Turns, then the turns between two rows, first turn first; the first pair answered
C (before => after):
[+0.83,+0.16,-1.82,-0.47,+1.08,-0.05,-0.23,+2.51,-0.90,+1.75] => [+0.64,-1.13,-1.33,+2.03,-0.62,-1.06,+0.29,+0.18,+1.85,+1.54]
[+0.88,-2.41,+0.13,-2.40,+0.52,+1.41,-0.12,-1.64,-1.15,+0.64] => [+0.34,-2.79,+1.52,-0.14,-1.04,+0.38,+0.24,-2.52,-0.23,-0.81]
[-1.59,+1.47,-0.74,+1.46,-0.47,-1.70,-0.75,-1.19,+2.64,+1.93] => [-2.15,+3.35,+0.75,+1.49,-0.43,-1.69,-0.81,+1.01,+0.28,-1.04]
[-0.54,+0.94,-1.85,-1.62,+3.50,-0.19,+0.18,+0.16,+1.88,+3.64] => [-1.77,+0.48,+1.03,+2.94,+0.19,-1.94,+1.05,-1.79,+3.76,-0.09]
Q (before => after):
[+1.31,-1.59,-0.78,-3.02,+0.62,+3.83,+0.61,+2.37,-1.80,-1.50] => [-1.68,+3.96,+0.85,+1.98,+1.14,+0.08,-0.41,+2.88,+2.84,+1.19]
[+0.06,-3.11,+0.05,+0.70,-2.87,+0.84,+0.24,-1.54,-0.12,-2.11] => [-1.63,+0.48,+1.65,+1.89,-2.39,-0.40,-0.25,+0.98,-1.05,-3.31]
[+1.69,+3.28,-1.56,-0.14,+2.73,+0.47,-0.77,+0.69,-0.97,+2.38] => [+2.48,+1.31,-2.44,-0.86,+2.58,+1.00,-0.59,-0.59,-0.13,+3.25]
F (before => after):
[-1.65,+0.68,-0.11,+2.99,-0.96,-1.47,-0.20,-0.23,+2.10,-0.88] => [-2.07,+2.01,-0.33,+2.77,-0.15,-1.35,-0.54,+0.65,+1.78,-0.29]
[+2.29,-0.33,-0.75,-2.73,+0.41,+3.05,-1.08,-0.13,-0.83,-0.19] => [+2.39,-1.32,-0.11,-2.29,-0.61,+2.91,-0.85,-0.62,-0.67,-1.09]
[+0.81,-0.70,-1.85,-4.09,+2.74,+1.88,-0.41,+2.24,-3.64,+2.12] => [+2.09,-4.38,-2.14,-3.61,+1.03,+2.23,+0.54,-0.86,-1.76,+1.74]
Now pairs of rows:
Each pair is two turns apart.
[+0.51,-0.73,-0.23,-0.21,-2.72,+0.59,+0.36,-1.11,+2.23,-1.63] => [-0.76,+1.92,+0.02,+0.83,-2.03,-0.56,-0.41,-0.14,+2.98,-0.47]
C then Q
[-1.01,-1.14,+0.43,+2.51,-1.55,-3.11,+0.16,-0.23,+1.18,-0.23] => [+0.64,-2.98,-0.51,-1.37,-0.86,-0.60,+0.38,+1.04,-2.69,-1.48]
Q then C
[+0.59,-1.09,-0.62,-0.71,+0.29,+1.03,-0.11,+2.26,-3.21,-2.29] => [+0.33,-3.06,-0.25,+2.15,-1.76,-0.28,+0.52,-1.37,+0.84,-1.80]
C then C
[+3.75,-2.73,+0.16,-2.05,+0.11,+3.28,-2.11,-0.25,-1.85,-1.64] => [+3.18,-0.48,+0.68,-2.17,+1.03,+3.07,-2.31,+1.60,-3.06,-2.12]
F then F
[+0.74,+1.57,-0.84,-2.95,+3.04,+2.05,-1.28,+2.62,-3.00,+1.64] => [+1.64,-1.30,-2.11,-3.22,+2.46,+2.35,-0.80,+0.10,-1.18,+3.21]
Q then Q
[-0.26,+4.72,+1.95,-0.23,+1.15,-0.51,-0.11,+4.35,-2.66,-0.52] => [+0.02,+1.33,+1.83,+4.33,-2.13,-2.57,+0.91,-1.51,+4.06,+1.15]
C then C
[+0.33,-1.72,-2.26,+0.66,-0.48,+2.96,-0.06,-2.10,-1.27,-0.40] => [-0.59,+0.76,-0.59,+1.70,-0.46,+2.31,-0.48,-0.29,-2.71,-2.67]
C then F
[+0.78,+2.04,+2.55,+1.53,-2.68,+1.33,+1.42,-1.60,+0.79,-3.05] => [+1.41,+1.27,+2.06,+0.73,-2.78,+2.13,+1.59,-1.75,+0.25,-3.45]
Q then Q
[-0.43,+1.34,-1.67,-0.67,-0.17,-2.52,-0.72,-0.60,+0.65,+1.91] => [-1.19,+1.79,-0.66,+0.39,-0.79,-3.08,-0.36,-0.59,+0.83,+0.72]
C then F
[+0.41,-1.99,-1.62,+0.31,-0.40,+1.36,+2.23,-2.07,+1.42,+1.91] => [+0.30,-0.89,-2.21,-1.35,+1.34,+1.91,+1.71,-0.61,+0.19,+2.61]
Q then C
[-0.84,+0.16,+1.44,+2.27,-0.71,-2.82,+0.53,-0.58,+2.08,-0.99] => [-0.95,+0.93,+1.83,+1.20,-0.56,-1.96,+0.39,+1.24,-0.74,-3.22]
Q then Q
